128 stands for zero in the data rows.
Here are some points:
[133 121 125 138 133 108 115 129 144 121  91 104 136 143 110  87 119 157
 157 135 135 142 140 143]
[174 135 117 122 129 120 109 102 126 146 154 149 139 140 133 114 106 104
 111 116 119 116 128 151]
[171 140 129 125 115  95  87 128 152 131  92 101 153 173 142 108 115 123
 109  87 105 147 170 171]
[116 124 121 122 128 136 139 130 130 132 133 122 118 123 134 132 130 129
 141 137 127 117 117 127]
[102 166 176 120  86 122 160 147 101  82 128 177 143  91 121 163 174 149
 122  98 109 155 128  53]
[122 118 114 118 133 147 143 124 121 123 134 126 110 116 134 146 137 124
 131 134 137 127 118 121]
[112 136 137 121 128 140 149 135 119 110 131 150 128 104 112 149 151 133
 112 117 132 147 131  87]
[143 111 102 125 150 166 158 124 118 172 186 142 105 111 139 140 119  84
  89 146 150  82  86 153]
[119 123 128 141 140 125 137 141 139 126 119 123 131 132 114 109 134 140
 135 131 132 124 115 109]
[128 138 127 127 115 124 129 122 119 128 138 139 124 127 134 127 118 122
 127 139 135 127 128 136]
[138 218 197 101 109 179 182 118  90 116 167 183 127  83 117 156 128 120
 112  78  74 146 128  18]
[144 129  99 116 158 132  84  81 137 153 115  85 117 158 171 125  85 129
 185 159  99 103 140 143]
[130 135 141 131 125 135 144 134 126 130 136 136 122 123 123 129 132 125
 123 119 130 126 119 111]
[116 114 118 109 118 132 133 114 112 143 160 141 115 119 142 143 129 112
 124 142 140 116 120 136]
[130 119 111 116 128 147 146 121 115 145 167 147 113 115 136 144 134 101
 107 138 142 110  93 129]
[156 131 119 128 141 131 114 116 131 142 140 138 133 133 130 125 115 116
 122 126 123 108 118 139]
[183 117  78 114 178 162  91  67 143 226 221 190 182 141  89  99 122  70
  63 152 128   0  33 230]
[ 84  66 121 173 122  78 124 179 173 113  72 101 175 152  27  15 145 197
 133 135 199 171 142 187]
[116 141 146 145 129 135 149 152 136 129 134 134 126 129 121 117 127 132
 124 116 114 123 110 101]
[117 131 142 141 114 113 134 149 126 114 115 122 132 123 101 105 142 147
 131 124 137 134 134 126]
[122 146 150 107 115 138 156 131 105 107 148 171 124  95 131 170 149 127
 109 109 122 131 125  75]
[145 111 108 117 137 156 142 120 122 162 189 151 109 109 132 136 116  81
 101 140 140  82  88 148]
[130 151 153 142 120  79  69 120 154  97  29  70 167 235 226 141  71  78
 109  91  78 138 221 225]
[116 133 139 133 123 127 142 142 126 122 123 126 123 123 116 126 141 147
 131 127 129 136 128 121]
[133 130 129 121 121 143 149 118 101 139 173 165 122 109 130 149 128 105
 104 132 136 109 110 118]
[122 115 124 133 149 138 128 134 135 136 116 109 116 118 121 121 127 154
 168 156 129 122 119 120]
[136 134 130 121 108 111 105 109 118 134 151 147 140 136 138 132 114 111
 114 127 136 135 142 149]
[ 76 143 175 131 114 144 183 172 124  82 101 134 120  90 104 149 175 171
 128  98 128 160 125  45]
[141 136 141 162 139  95  85 154 185 125  57  83 159 184 119  70 100 160
 158 115  94 124 142 150]
[136 149 134  97 107 134 126  95  84 124 196 205 125  80 120 174 146  92
 104 146 157 143 126  91]
[138 127 125 138 136 137 127 127 123 134 120 122 120 119 119 118 126 132
 127 127 126 126 125 124]
[113 116 125 121 102  88  86 124 131 126 106 113 138 162 145 116 124 131
 142 133 139 146 159 165]
[178 143  87 110 181 145  52  60 149 167 119  94 119 163 207 144  58  94
 185 175  82  72 131 172]
[165 159 143 115 102 110 110  93 100 142 196 211 170 117 109 115 110  98
 103 110 118 126 131 131]
[118 125 140 143 135 144 161 142 129 126 136 129 121 116 125 143 140 129
 116 111 127 132 111  82]
24 more points follow, each with its number after it:
[137  98  87 107 131 160 153  98  91 183 220 136  87 123 149 130 104  91
  98 157 168 105  98 174] 0
[ 68 147 180 137  86 117 186 185 120  74 117 160 144  98  99 137 174 165
 124  74 113 182 143  35] 1
[ 81 103 127 121 118 156 203 199 124  70  87 115 102  85 108 165 201 184
 152 134 135 131 111  68] 2
[ 91 176 177 106  97 145 163 145  99  78 129 189 142  78 135 191 173 136
 121  86  95 164 147  26] 3
[143 126 134 135 129 100 106 128 142 123  98 112 143 155 128 110 113 137
 134 112 126 139 151 152] 4
[114 131 130 130 133 146 150 134 123 120 131 122 105 109 129 145 146 135
 128 131 130 120 108 113] 5
[124 121 108 114 119 142 133 106 112 149 180 146 115 122 144 132 110 104
 116 141 151 116 110 152] 6
[137 122 124 150 142  89  64 125 170 126  63  77 156 172 126  79 105 172
 180 130 104 149 166 151] 7
[164 129 113 130 143 122 102 107 127 137 120 116 127 144 141 118 112 119
 138 128 118 124 138 143] 8
[141 140 131 123 117 122 129 113 115 144 168 165 136 123 124 128 117 105
 103 116 118 111 108 123] 9
[121 134  89  72 155 174  74  47 126 185 126  64  85 162 204 128  56 134
 251 195  81  99 151 142] 10
[156 136 118 138 152 130 101 118 146 141 110 107 134 139 135 119 102 125
 147 144 113 103 118 134] 11
[142 135 119 123 116 116  98 103 119 149 155 133 136 146 146 127 108  96
 123 141 129 118 133 160] 12
[136 130 117 116 127 158 156 122 110 140 167 151 107 103 136 156 139 107
  99 129 131 116 110 118] 13
[135 133 120 124 121 116  92 100 127 142 133 120 136 162 155 123  95 113
 138 138 120 124 148 163] 14
[156 125 107 124 156 142  90  95 144 162 138 117 132 155 155 125  96  93
 133 151 112  87 113 158] 15
[135 124 124 140 135 100  92 125 152 127  85  96 144 158 121  91 113 156
 163 131 119 141 154 151] 16
[154 130 119 128 146 132 117 114 127 144 140 131 130 128 137 125 104 114
 124 136 127 117 118 141] 17
[ 79  65  97 125  83  53 100 155 128  82  81 135 163 141  99 121 174 173
 152 170 190 157 157 198] 18
[157 133 120 112 119 137 127  97  93 162 216 191 131 108 111 123 108  94
  96 131 138 105 104 129] 19
[157 125 101 126 132 154 141  99 112 174 217 175 125 111 121 125 115  80
  91 132 143  91  81 144] 20
[119 107 126 156 135  94  97 143 155 118  68  82 154 155  84  62 123 172
 157 141 143 156 157 165] 21
[116  74 108 180 145  55  63 154 207 120   8  34 174 203  51   0 119 210
 175 124 168 193 199 209] 22
[ 87  69 135 176  92  55 150 211 153  91  86 128 179 145  22  48 168 184
  81 106 198 178 139 185] 23
Which two of these numbered points are nearest to each point below by angle, seen from the average point of the first points? Their numbers follow each, nearest first.
[192  99  67 150 208 158 100 109 151 170 141  91  84 123 160 147  99  88
 141 184 137  61  65 158] > 17 15
[126 124 130 165 153  68  21 106 190 122  20  57 172 195  95  31  90 216
 255 165 103 139 173 131] > 7 16
[132 124 131 136 135 122 128 133 142 140 131 128 141 145 132 117 120 127
 125 118 113 107 113 116] > 11 7
[153 152 139 123 126 131 129 117 111 127 158 159 137 119 122 124 119 105
 104 125 124 119 127 124] > 9 19
[ 55 103 146 143 123 145 193 191 135  84  87 120 128  84  60 114 194 199
 156 134 154 155 108  63] > 2 1
[103 117 132 136 136 146 158 148 131 124 124 119 117 108 114 135 152 144
 129 129 133 134 111  94] > 2 5
[178 160 118 126 158 108  23  63 146 113  50  62 119 178 201 136  71 150
 241 159  58 137 183 125] > 8 10
[128 120 131 137 124 103 104 138 146 128  97 107 140 151 118  96 122 146
 152 134 126 130 136 139] > 16 21
[179 136  95 128 176 142  66  77 149 160 113 100 126 152 176 148  84  98
 161 167  98  68 119 154] > 15 11
[255 230 143 130 169  56   0  99 204   0   0   0 143 255 255 220  40 139
 255  96   0 157 255 138] > 8 7
[160 118  99 117 135 147 130 100 110 178 212 168 122 118 118 119 105  75
  88 151 145  83  89 156] > 20 19
[216 128  87 121 147 124  82  56 114 196 220 181 150 153 136  98  60  57
  93 148 128  72 101 218] > 17 12
[172 129 100 122 152 129  82  82 137 156 130 104 122 157 167 129  94 109
 157 141 109 102 129 159] > 15 8
[142 138 124 121 132 169 166 122  94 129 173 149  91  88 136 174 148  95
  90 124 142 120 105 121] > 13 20
[ 75 140 165 131 118 149 190 185 124  85  89 122 110  84 121 173 185 167
 125  98 115 154 119  41] > 2 1
[129 107 124 152 145 107  83 123 153 123  76  89 140 155 114  77 107 173
 191 147 131 138 147 144] > 16 7
[164 132 112  96 108 143 135  71  65 175 255 215 117  68  98 140 128  84
  84 153 184 138  96 104] > 19 20
[155 112  93 128 170 149 114 108 137 160 141 107 100 136 154 131 107 103
 142 160 130  93 105 151] > 15 17
[155 119  88 118 163 148  83  66 114 148 130  72  64 139 186 127  66 158
 245 181  93 116 161 142] > 10 8
[148 140 127 113 116 141 139 106  99 145 190 178 136 103 126 143 129 102
 102 127 133 121 114 114] > 19 9
[139 120 123 139 148 142 135 126 130 131 130 111 101 116 132 131 121 127
 151 154 136 108 117 134] > 11 5
[143 155 142 104 110 138 141 101  78 122 187 186 127  84 115 155 127  99
 108 141 145 131 118 108] > 19 13
[ 95  99 119 120  99  82 116 149 131  96 104 129 153 137 106 113 155 159
 148 151 157 141 143 165] > 18 23
[126 116 116 120 148 154 139 127 138 152 137 116 112 130 139 137 120 112
 138 155 132  99  95 125] > 15 0
